One hidden turn or mirror swaps the rows below in pairs. Which row is each named row swapped with?
Lono: 14  11  8  0  -1  0  -7  16  10  5  21  -2  2  6  11  0  17  5  28  6  -28  1  -7  26  10
kugid: 2  23  5  6  1  -6  -19  -12  3  -2  -12  -3  -11  -7  21  8  -21  7  16  -12  -21  -10  -4  1  17
vir: 41  8  -7  4  -1  -24  7  -1  -11  12  2  17  12  -17  11  18  -5  10  -5  0  2  -9  1  18  22
kizor: 23  27  0  3  -6  -12  -15  -9  11  12  16  10  23  2  10  21  12  -6  -14  -7  -11  0  1  5  -13
zepo: 24  -9  -3  -2  -19  5  10  1  8  7  3  -4  -22  -5  4  12  -7  11  -6  11  -19  -11  -6  4  -7
ribib: 9  41  1  3  -11  -6  3  -4  -10  -1  7  3  8  20  2  5  -19  -3  19  -4  -1  4  -24  12  -4
roda: 21  21  -3  8  -14  1  4  16  1  -10  18  6  5  -15  23  13  3  29  -7  4  -10  -15  4  3  0
Nurub: 17  14  8  14  -2  7  -13  11  4  -1  18  1  -5  3  3  4  22  -5  21  -1  -29  -4  0  30  -1
veko: 19  12  11  7  18  -8  -20  3  -10  12  13  -5  6  -18  -4  23  -18  -2  37  5  -5  3  7  9  5
mera: 1  3  0  -6  -3  -15  3  -8  2  13  14  -1  3  -31  16  18  -8  -13  -11  1  -20  -1  6  16  -19
tefe: 23  5  -6  2  -8  -30  -9  -3  12  4  10  -25  6  5  17  20  -4  -10  15  13  4  5  -11  13  -10
solam: 2  14  -15  -5  8  -14  -3  15  2  14  13  -1  14  -8  0  7  -9  5  -3  -2  11  14  -22  -1  4
bifib: 20  18  6  16  8  10  12  -17  -4  7  -2  -6  23  10  -10  5  5  -9  -2  -7  -11  -17  -4  16  10
Rimu: 8  9  -13  24  17  -7  -19  -6  -10  7  17  17  4  -5  13  20  -18  8  24  0  13  4  -9  13  5
Duk: 13  12  22  13  16  1  12  -6  -2  -2  9  21  16  -17  15  -6  -27  -17  14  -2  -2  3  5  17  0
mudor: 20  -7  -2  0  5  1  -9  -6  11  -10  11  10  -8  -7  19  4  -23  14  2  22  -25  -15  -7  2  -1
neri: 18  -2  10  29  -20  -25  -3  5  -19  13  -12  12  14  -1  -4  4  0  3  -3  6  2  -2  -14  20  2
Lup: 10  12  13  10  3  -5  -12  -11  -2  -10  27  10  2  -6  6  1  -26  2  -2  -1  -3  -12  7  -14  -25
zimi: 6  -2  5  0  -9  -24  -36  -7  -7  5  6  4  0  -3  4  -3  -17  12  4  4  -17  -13  8  20  -2
sosad: 11  18  0  27  -12  -9  -17  -13  -23  3  17  -6  -2  9  15  17  -22  -4  -7  5  4  12  3  16  -2
puz: 10  1  -8  6  -13  -9  -1  -5  25  -5  6  -4  20  -14  10  9  0  -1  24  -16  -13  15  -6  -3  4
fuzat: 8  2  16  11  -4  -16  -2  -6  -4  -2  22  2  -3  -18  13  0  -20  1  5  1  -9  -31  2  -18  -14
rupab: 11  9  9  2  16  -19  3  7  -5  9  22  -10  -6  19  13  -1  -12  7  14  14  -26  -9  -17  -11  10
rav: 3  11  7  8  -16  -10  13  -4  -13  0  19  16  -14  -17  13  14  -4  -16  -7  5  -17  12  8  2  7
roke: 13  5  9  20  14  -21  -5  4  4  1  22  10  21  6  -5  -2  -2  -6  29  13  -18  -1  18  -1  1
galor: 13  8  -2  11  9  -5  -7  -11  -10  6  15  8  5  16  10  -2  0  9  -20  -13  -25  5  7  12  19
mefe: 10  7  2  0  -6  4  29  1  -16  3  15  17  10  10  -1  -6  -2  -7  -12  -14  -5  -7  -3  17  -3
Guga: 9  18  4  0  12  -19  11  -2  2  -7  -14  3  22  -6  32  -1  -2  9  0  4  2  -1  9  20  3
lil: 16  10  6  10  9  5  28  -3  -12  5  0  2  13  16  -2  -4  0  -4  -13  -12  -8  -15  -1  12  0
Modiz: 20  3  4  24  -5  6  -11  13  -8  -4  9  -4  -7  7  4  6  13  -1  8  0  -16  -14  7  31  -20
karug: 25  13  -12  19  -7  -3  6  -3  -12  16  -9  3  13  -4  14  2  -7  13  9  25  4  4  3  -7  19
ganu: 8  2  5  27  13  -13  -12  5  14  -3  22  5  16  12  -3  4  -6  -1  25  11  -15  0  16  5  -5
subi: 15  11  -7  -11  -6  1  1  -6  -6  -4  -7  -5  -5  4  16  10  -3  18  20  -7  -20  -18  -25  8  -10
pesu: 37  13  -2  13  -14  -6  8  19  4  18  13  21  -7  -22  19  5  -22  6  17  4  -13  -3  -18  13  -1
vuto: 3  2  0  20  -3  -19  16  11  -17  8  -14  6  3  -4  19  1  -8  -14  14  -9  -15  -13  22  5  8
puvad: 16  12  4  -1  3  7  -7  18  10  4  19  2  3  9  13  0  15  5  23  1  -29  0  -6  27  10
sezog: 9  4  6  -7  4  -12  3  19  13  8  23  -4  -4  0  18  -4  12  2  21  1  -28  -2  -10  14  18
Zepe: 32  11  -24  16  -5  -11  6  -6  -3  5  9  -6  -15  13  12  5  -12  10  14  -20  -12  -18  -9  19  -3
Nif: 21  4  -12  -3  -8  -24  -3  8  9  7  12  -11  10  4  12  13  -6  -15  26  10  1  4  -16  14  -25
gaz: 14  -5  -3  28  -8  -14  -5  -1  -10  3  -2  -12  -10  -9  -1  6  4  -15  1  0  15  -14  -6  9  -21
kuz: 23  24  20  -4  6  -7  -12  0  -9  14  27  -8  -1  6  -5  21  -10  -13  -1  -10  -1  1  -16  10  14
rupit: -4  -7  1  0  11  -11  -15  13  -7  -2  -3  4  7  -14  8  -16  1  13  23  1  -15  -11  -5  6  -2
rumak: 47  7  -1  9  -15  -28  2  -14  -18  13  2  9  5  -10  11  16  -5  5  -3  5  4  -15  -1  9  12
nalo: 6  10  2  20  -7  -8  12  4  -22  13  -14  9  11  -8  15  2  -9  -15  13  -19  -18  -17  16  -1  8
sos: 6  -8  10  7  -1  -15  14  3  -2  15  -15  2  9  -19  0  16  -29  5  2  5  -7  -15  6  4  -16
Vogud: 34  3  -2  27  1  3  5  6  3  3  14  -26  17  -7  18  11  3  -9  25  10  3  5  -7  8  3
poz: 6  17  10  28  -22  -31  -4  20  -5  6  25  -11  14  -10  8  6  -15  -8  13  8  0  -2  -11  17  -10
robi: 22  25  16  1  6  -3  -2  -8  0  -15  28  15  11  -5  9  26  -8  4  -12  -7  -2  2  -4  23  -7
pasa: 9  4  3  17  -13  3  3  -10  0  11  31  2  -5  12  24  0  2  -13  12  -11  -27  -12  -8  10  -18
leluf: 14  7  6  -1  -5  1  33  3  -19  6  10  14  10  5  3  -8  -4  -6  -12  -11  0  -1  0  13  -2
Guf: 4  22  -10  20  -5  -12  -17  12  1  -1  -1  4  17  1  -1  -9  14  9  18  12  -4  11  1  -4  -6
gok: 0  16  8  -6  4  -10  -15  -7  -23  -1  15  4  2  -9  12  14  -22  -23  1  -12  -3  -8  -18  7  8
resel: 16  10  -16  2  -13  -21  8  19  4  11  14  -3  -5  -3  13  17  -16  -6  28  3  -4  1  -20  16  -22
Balo: 33  19  -9  -3  5  -20  7  6  -7  19  8  20  20  -14  4  22  -8  14  -7  4  -1  0  -4  3  18
rul: 17  9  5  3  3  6  3  -23  2  6  14  -11  12  -7  28  4  -29  -18  12  -1  2  -15  12  3  0
dazis: 6  21  7  6  8  -12  -22  -13  0  -4  -8  2  -10  -2  14  8  -25  -6  13  4  -15  12  5  0  16
besa: 51  14  -1  20  -6  -15  -7  10  9  22  3  0  6  -21  11  7  -10  4  13  9  -14  3  -11  8  12
bal: 15  3  -3  13  -8  -14  1  5  -2  6  -5  0  28  -22  21  7  -25  3  0  -1  -28  -7  -15  -2  -19
Bunub: 21  17  4  3  -6  -21  -2  -9  -14  -10  20  11  12  -11  8  -12  3  4  38  3  -5  -10  -6  20  -15
zorus: 16  8  2  21  -19  -7  -7  -16  -2  13  14  -17  13  -3  22  10  -9  14  5  14  -24  -25  -14  -4  3
fesi: 22  29  7  40  -6  -12  23  11  -3  -1  5  8  13  -9  20  -7  -17  -3  14  -8  -1  -16  0  9  6
fosat: 10  5  -13  16  -5  -24  2  7  1  21  5  -6  2  -8  -2  6  -6  -8  -1  0  25  2  -16  3  -12
vukeb: 46  14  13  27  9  -11  -11  -12  9  9  -6  -10  14  -8  3  7  -2  -7  5  11  -15  -7  -8  9  17
Fefi: 27  8  -4  -2  28  -15  -8  -13  -16  21  13  5  -9  5  9  3  -22  11  20  4  -13  -10  -8  13  5
lol: 17  5  8  -7  -4  -5  26  1  -16  8  17  24  -2  5  4  -10  -7  -12  -7  -4  -5  10  1  6  2
Vepu: 32  1  16  17  -1  -19  -3  12  -12  10  5  27  5  11  20  0  -16  12  9  -20  9  -4  -3  2  -3

rumak is swapped with -> tefe
besa is swapped with -> fosat
Nif is swapped with -> vir
sosad is swapped with -> zorus
pasa is swapped with -> galor
sos is swapped with -> veko
dazis is swapped with -> fuzat
vukeb is swapped with -> gaz
Lup is swapped with -> kugid
sezog is swapped with -> lol

